(in the rows, 128 means zero)
The rows of A fall into a few groups and each row is roughly a mix of its group's hidden directions.
A (97 x 10):
[[ 96 133 109 152 141 105 104 183  79 142]
 [144 135  98 170  75 133 129 143  78 114]
 [ 98 152 139 150 126 124 111 191  83 150]
 [126 104 112 176 188 111 123 156 129 157]
 [170 120 134  59 100 135 153 137 128 102]
 [130 148 169 140 170 118 109 135 106 189]
 [165 122 141 132 128 149 163  74 179 130]
 [125 109  78 125 196 117 136 148 128 153]
 [144 123 170 120 122 174 131 101 188 139]
 [109 122  73 104 179 143 151 112 159 139]
 [120 155 166 133  86 106  94 144  76 117]
 [133 126 149 131  59 118 115 141 104  78]
 [123 129  79 110 179 149 152 100 164 144]
 [155 137 162 115  86 153 147  77 159 111]
 [110 109 106 150  65 123 131 164 134  86]
 [103 171 141 118  62 133 124 153  96 120]
 [133 129 183 139  83 106 101 155  89 115]
 [112 142  80 137 146  98 119 159  68 122]
 [145 156 121  89  66 136 125 120 107  86]
 [110 135  68 150 157 107 140 164 102 158]
 [113 151 110 197  94 125  97 123 104 140]
 [113 138  92 146 108  84 115 159  70 127]
 [164 129 106 102 105 113 147 174  73 120]
 [100 117 147 164 153 148 117  87 185 140]
 [128 127 184 197 124 128 116 150 133 141]
 [173  97 100 133 158 150 151 178 152 123]
 [130 142 110  97 191 131 114 165 168 118]
 [124 108 141 172 104 165 132  81 173 121]
 [115 131  68 140 165 147 153 117 170 152]
 [171 100 133  69 149 133 158 154 151 122]
 [103 129 170 110 145 130  85 183 100 125]
 [ 84 181 111 136 156 105  84 139 109 128]
 [111 146  68 129 134 106 117 139  69 144]
 [144 104 173  99 135 150 153  98 183 121]
 [124 109 117 162 184 151 124 140 185 136]
 [171 119 107  87 136 118 150 185 101 123]
 [130 144 177 139  83 108  96 149  83 119]
 [114 137  90 135 117  84 116 165  70 125]
 [176  89 143  83 115 144 169 129 151 119]
 [111 148  63 134 146 123 117 123  75 151]
 [140  92 170 113 192 139  99 136 145 129]
 [164 108 160 111 122 148 131  67 162 107]
 [ 98 139  82 126 138 108 115 172  75 141]
 [151 110 186 186 145 138 122 118 153 140]
 [ 84 170 106 172 146 115  86 135 109 131]
 [148 123 135 132 193 141 143 108 155 178]
 [110 107 108 135  66 123 131 158 130  76]
 [133 131  91  51 131 138 146 103 143 113]
 [149 114 139 131  65 161 144  88 145 101]
 [162 147 113  61 112 129 134 159 118  94]
 [104 162  91 172 147 114  98 163  96 132]
 [134 131 145 137  56 119 115 140 106  80]
 [148 128 172  98  96 151 136  86 166 103]
 [143  97 186 102 124 110 152 143 164  94]
 [161 135 125 110 106 152 165  67 161 124]
 [145 123 108  78 113 136 151  77 167 103]
 [150 116 186  96 128 141 137 158 176 109]
 [118 119  77 115 180 146 153 110 167 147]
 [147 118 133  58 123 147 125  83 140  99]
 [105 109 154 166 137 149 125  78 178 140]
 [113 151  84 153  94 110 101 142  80 154]
 [146 109 177  98 158 146 150 131 176 100]
 [126 105  83 138 166 148 161 124 180 149]
 [125 110 124 120 200 134 141 128 151 177]
 [111 152  64 142 138 133 114 112  83 159]
 [116 146 161  87  66 135 113 121 126  90]
 [118 108  81 121 179 144 156 123 172 148]
 [129 149 109 170 167 144 138 122 154 188]
 [145 114 189 124 138 151 138 135 183 101]
 [120 171 129 139 177 129 115 112 115 189]
 [ 96 138 111  60 101 116 112 145 118  93]
 [141 114 189 137 145 142 139 134 177  89]
 [ 98 137 112 164 189 108 107 157 123 155]
 [142 106 192 127 105 111 138 153 164  93]
 [138 107 122 136 189 140 151 124 167 175]
 [117 135 108 152  93  80 111 166  79 123]
 [143 118 164 107 156 171 145 102 184 124]
 [159 128 113  87 122 149 160  71 161 120]
 [106 133 160 131  86 103  98 169  82 114]
 [143 121 173 126 135 172 135 102 189 126]
 [120 120  96 126  67 131 135 133 135  66]
 [154 130 138  66  86 112 148 133  89 114]
 [112 146  87 165  88 117 106 112  90 161]
 [116 139 137  95  81 113 107 128  87  75]
 [141 149  99 137  72 130 169  83 147 122]
 [112 128  76 113 141  88 132 139  68 129]
 [ 94 139  78 121 147 107 122 180  93 142]
 [151 154  91 116  93 123 124 169  79 102]
 [ 93 106 116  95 144  98  83 165 108  98]
 [134 123 155 120 114  90 125 199 116  94]
 [131 100  87 130 201 116 133 140 139 150]
 [167 125  99 106 115 116 147 183  81 120]
 [116 137  89 127 116  84 119 165  69 128]
 [110 147 118 183 112 115 120 165  78 152]
 [175 108 134  67 106 140 160 137 139 105]
 [121 121 109 120 199 136 141 123 153 177]
 [167 114 139 114 116 147 139  55 151 111]]

Each list below has one row that fits no group; the rest each fit one group, if only roughly. Name that row.
    q_364: [117 128 102 144 188 139 142 128 156 182]
    q_89: [133 160 118 110  68 116 122 127  73 105]
    q_769: [142 155 123  82  79 113 127 137  80 102]
    q_302: [129 159  74 126 159 153 144  82 154 145]
    q_991: [115 148 146  98 121 151 113  81 184  99]
    q_558: [109 131 102 157 177 119 127 178 102 163]
    q_684: [160 145 152 123  76 154 130  71 117 115]
    q_510: [108 133  82 167  99  94 119 111  80 137]
    q_948: [172 137 116 100  95 109 150 167  86 104]
    q_318: [ 97 149  64 117 174 136 141 123 142 153]
 : q_948
    q_546: [106 148  74 162 138 111 115 130  72 138]
    q_501: [121 117 196 138 138 129 119 121 180  96]
    q_252: [106 106 133 185 172 137 124 116 165 158]
    q_775: [159 117  83 118 150 134 156  65 138 135]
    q_761: [137 120  78 145 148 154 163 109 184 137]
    q_125: [144 101 172  71 123 130 150 118 173 126]
    q_988: [135 136 161 189 127 123 118 158 129 181]
    q_840: [ 91 140  97  98 144 114 113 186  92 135]
    q_61: [158 148 159  92 100 172 149  86 142 129]
    q_801: [ 94 124 110 163 147  99 108 188 105 142]
 : q_501
    q_614: [145 120 190 153 117 136 126 158 167  91]
    q_159: [171 107 132  62 114 123 163 148 116 117]
    q_547: [107 121 166 156  96 105 101 182 100 137]
    q_161: [117 131  88 161 167  95 107 145  77 133]
    q_571: [142 112 155  92 158 157 156  89 175 124]
    q_666: [136 108 145 112  71 119 123 141 114  64]
    q_638: [136 105  98  89 177 145 156  97 165 125]
    q_973: [149 110 169  76 133 149 148 124 180 124]
    q_512: [107 148 168 135 106 103  92 164  78 140]
    q_24: [ 93 143 136 159 113 109 103 186  87 134]
    q_966: [113 133  69  95 163 115 138 117  82 140]
    q_478: [119 126 157 177  83 113 109 177 112 140]
    q_814: [134  78 152 148 154 142 150  96 174 155]
 : q_161
    q_667: [125 141 161 127  88 108  99 169  75 113]
    q_433: [106 137  84  87  81 107 130 105 126  91]
    q_927: [139  97 159 129  96 157 150  77 170 122]
    q_989: [134 117 103  93 190 145 148  93 155 145]
    q_451: [139 156 117 102  72 115 126 135  72 106]
    q_692: [ 96 116 146 147 191 119 120 107 161 164]
    q_245: [132 132 160 156  62 114 109 155 102 103]
    q_689: [141 142 124 115  54 128 131 119  85 101]
    q_298: [108 145 160 146  89 104  94 167  85 133]
    q_625: [108 142  80 161 124  98 113 137  69 132]
    q_238: [113 127  99 186 143 103 117 159  85 153]
    q_34: [154 121  87 104 132 134 170  75 162 129]
 : q_667
    q_314: [139 114 194 150 116 123 128 154 166  92]
    q_917: [181 145 130  64 145 144 155 112 126 119]
    q_490: [144 138 186 155 130 161 117 151 174 108]
    q_899: [100 128  61  96 145 100 127 154 104 124]
    q_65: [109 140 162 123 106  97  96 165  71 124]
    q_204: [122 112  69 165 170 102 148 141 129 151]
    q_52: [174 122 109 119  75 133 150 151  82 112]
    q_939: [166 138 177 138  94 162 145  87 149 125]
    q_498: [142 102 184  99 138 128 153 135 173  95]
    q_971: [136 129 194 110 107 148  87 128  95 108]
 : q_917
    q_695: [143 122 189 139 121 128 123 173 163  91]
    q_208: [122 130 159 169  75 110 110 173 106 126]
    q_92: [112 149  97 166 100 103  99 161  79 132]
    q_843: [103 128 119 184 142 107 118 183 101 150]
    q_748: [153 130 119 102 102 139 168  79 177 113]
    q_515: [133 143 124  86  71 136 139  85 138  92]
    q_14: [ 87 132 135 188 141 142 103  94 162 136]
    q_617: [108 109 127 199 160 142 123 112 158 151]
    q_467: [115 117 156 177 160 117  96 176 107 147]
    q_111: [143 117 159 118 114 154 136  66 178 122]
    q_452: [115 127  69  90 132 106 139 115  80 151]
    q_998: [122 136  72  82 155 139 137 103 100 161]
    q_503: [140 107 188 152 105 135 134 118 182 108]
    q_201: [102 167 105 164 120 104 103 145  72 139]
 : q_111
    q_470: [129 152  82 153 145 119 106 186  93 122]
    q_526: [175 120 164 127 134 163 152  77 156 133]
    q_28: [141 100 100  98 175 144 162  99 168 131]
    q_941: [135 129 180 167  99 116 113 167 147  91]
    q_289: [117 161 105  99  66 139 128 114  87 109]
    q_366: [114 160 132 111  63 119 113 109  85 106]
    q_931: [133 124 132  83 197 133 136 102 132 161]
    q_225: [146 139 173  82  88 153 128  98 142  98]
    q_69: [149 101 165  66 130 132 156 128 167 123]
    q_421: [122 120 144 139  60 111 117 159 102  88]
    q_911: [115 158 124 157  59 124 107 138 105  98]
    q_985: [101 116 137 157 193 128 116 124 169 157]
    q_53: [ 92 131  88 131 168 102 126 156  88 162]
 : q_53
    q_892: [117 165 100 145 102 106 107 153  65 121]
    q_821: [108 143 142 158  79 129 100 131 119  67]
    q_961: [154 112 106 122 193 150 156 113 155 157]
    q_416: [151 147 148  97  92 157 164  88 165 121]
    q_128: [113 148  93 181 133 114 109 162  81 139]
    q_759: [159 135 161 163 102 148 159  86 168 135]
    q_261: [129 107 133  99 206 131 136 113 140 159]
    q_227: [109 146  80 170 121 105 109 135  73 136]
    q_822: [140 150 131  96  59 129 131 109  99  95]
    q_179: [139 150 139  47 111 126 127 125 135  95]
    q_253: [104 148 130  94  60 117 137 128 145  89]
    q_411: [148 124 159 125  88 133 140  75 172  99]
 : q_821
    q_925: [132 116 136 137  54 119 123 152 117  81]
    q_248: [145 131 186 162 125 156 116 152 173 108]
    q_990: [114 150  75 112 146 114 114 158  71 140]
    q_506: [123 149 135 154  54 119 111 141 103  96]
    q_255: [144  99 100 107 156 151 159  90 178 113]
    q_191: [164 115 127 111 165 153 160  87 174 143]
    q_182: [120 123 152 137  81 158 130  66 159 115]
    q_877: [145  99 127 132 195 134 144 156 167 151]
    q_860: [ 96 138 109 121 148 124 103 183  74 146]
    q_791: [111 140  97 209 125 141 106 136 120 131]
    q_997: [112 146 162 156  90 105  96 166  86 135]
    q_88: [ 93 148 113 201 118 139  99 106 130 129]
    q_194: [139 118  73 109 166 151 165  95 150 143]
    q_450: [178  93 138  94 114 157 162 129 163 109]
 : q_194
    q_197: [163 119 153 161 171 142 142 119 160 178]
    q_780: [ 97 145 142 166  91 109 100 173  98 146]
    q_967: [ 92 163 114 190 118 119  95 125  99 131]
    q_924: [105 116  77 129 183 100 123 163 115 147]
    q_779: [101 160 101 189 105 126  98 130  95 123]
    q_615: [116 156  83 180 108 131 104 118  89 151]
    q_224: [158 137 124 159 112 139 177  86 174 142]
    q_974: [166 110 116 129 159 142 160  75 170 139]
    q_185: [114 157  72 150 156 128 109 145  77 137]
    q_533: [162 111  79 128 161 133 165  88 153 142]
    q_590: [159  99 119 102 193 144 142 105 158 140]
    q_747: [124 135  89 161 120  87 128 164  78 151]
    q_947: [110 119  93 142 102  71 132 127  73 126]
 : q_747
    q_68: [125 151 127 119  54 128 122 103  91 102]
    q_276: [140 142 150  43 119 114 134 121 127 111]
    q_665: [ 90 131 100 118 141 103 100 186  89 124]
    q_701: [102 122 128 192 139 102 107 172 105 145]
    q_623: [ 94 141 105 161 128 102 117 186  89 142]
    q_618: [111 143  92 165 113  91 108 152  73 127]
    q_489: [101 137  88 107 132  82 116 110  71 119]
    q_535: [156 127 116 106 138 145 172  90 187 134]
    q_549: [124 164  94 114 152 102 108 184  91 123]
    q_491: [109 138  77 129 127 132 122  72 102 171]
    q_619: [132 143  75 143 154 155 153  93 173 140]
 : q_489
    q_592: [114 116 106 157 188 111 121 174 117 159]
    q_721: [107 147  82 172 114 129 111  89  94 156]
    q_439: [140 114  97 118 180 149 157  99 174 148]
    q_802: [119 120  92 165 170 106 135 173 105 161]
    q_342: [111 113  96 174 133  88 101 157  84 124]
    q_923: [106 154 163 129  56 122 116 145 117 104]
    q_217: [146 145  88 118 146 113 125 193  88 122]
    q_819: [123 152 139 112  59 132 123  87 109  98]
    q_428: [109 150  75 165 126 108 110 131  73 136]
    q_984: [148 126 100  78 109 116 143 174  84 109]
    q_196: [168 107 131 168 132 136 153  75 167 131]
    q_4: [157 113 118  84 135 146 146  67 160 114]
    q_567: [111 156  75 162 135 120 105 137  74 141]
 : q_984
    q_160: [136 112 178 131 162 159 122 117 188 139]
    q_207: [134 106 147 127  63 115 119 148 114  76]
    q_870: [166 117 142  67  84 137 154 117 128 105]
    q_933: [149  96 127 110 190 142 153 107 164 152]
    q_223: [137 143  66 165 113 120 154 104  96 153]
    q_978: [104 109 122 119 188 112 103 183 117 138]
    q_730: [145 156 148 115  75 158 161  87 155 121]
    q_249: [119 121  78 106  97  97 134  95  88 161]
    q_294: [125 123  95 187 141 110 116 140  76 154]
    q_647: [129 139  99 158  57 131 136 137 130  87]
    q_477: [124 134 166 151  77 107 105 168  90 121]
    q_110: [116 141  58 114 135 122 131 118  81 159]
    q_908: [132 127 105 109 198 140 146 106 151 167]
    q_8: [116 116 128 196 146 106 102 159  93 145]
    q_633: [158 126 179 146 137 155 149 102 180 144]
 : q_160
    q_531: [123 148  90 140 144 102 112 182  77 119]
    q_234: [134 125 178 165 103 107 117 174 138  89]
    q_577: [ 99 139 109 206 124 123 107 125 103 145]
    q_799: [ 95 137 123 155 189 135 102 127 176 137]
    q_873: [133 120 125  96 201 137 140 106 145 164]
    q_403: [129 129 124 146  51 122 127 139  94  93]
    q_926: [ 98 118 130 106  80 108 110 162  97  81]
    q_91: [158  99 105 116 146 153 165  92 178 112]
    q_278: [135 104 190 146 123 109 146 144 154  79]
    q_502: [ 98 127 103  98 103 105  92 156  78 102]
    q_287: [131  98 139 125 197 126 140 143 167 160]
    q_686: [139 121 131 102 202 136 139 101 142 164]
    q_901: [116 159 114 150  63 131 112 109  89 104]
    q_589: [151 142  87 137 145 158 156  79 171 129]
 : q_403
    q_827: [111 116 127 123  63 113 119 154 109  75]
    q_163: [139 131 117  89  77 130 120  75 120  89]
    q_582: [ 97 115 148 181 143 147 114  87 171 137]
    q_198: [136 146 181 121  79 150 141  98 162 110]
    q_346: [147 126 186 157 131 148 123 148 178  99]
    q_880: [120 133  74  82 163 118 135 139  85 144]
    q_789: [171  96 167 147 134 123 156 134 174  96]
    q_494: [119 163  85  92  79 131 149 114  94 119]
    q_757: [152 108  68 118 176 120 157 107 139 147]
    q_20: [ 83 131  95  97 183 121 123 143 119 163]
    q_397: [ 88 139 102 132 120 103 112 189  87 135]
 : q_789
    q_637: [103 112 117 169 156 102  92 170  89 139]
    q_697: [154 137 144 129 132 156 173 102 191 146]
    q_260: [113 140  63 110 148 132 129  99  90 162]
    q_322: [ 83 120 111 149 122  93  98 184 104 116]
    q_513: [151 125 209 157 116 138 122 118 142 144]
    q_864: [111 137  66  96 151 126 128 108  92 165]
    q_189: [156 119 189 112 155 167 129 110 164 137]
    q_854: [146 115 172  74 138 157 143 134 175 122]
    q_943: [118 153  98 149 106 104 101 177  78 132]
    q_471: [111 151  87 181 106 129 100 111  95 156]
    q_349: [115 118 173 169 107 114  81 147  91 114]
    q_620: [158 114 162 151 133 141 153  92 191 129]
 : q_513
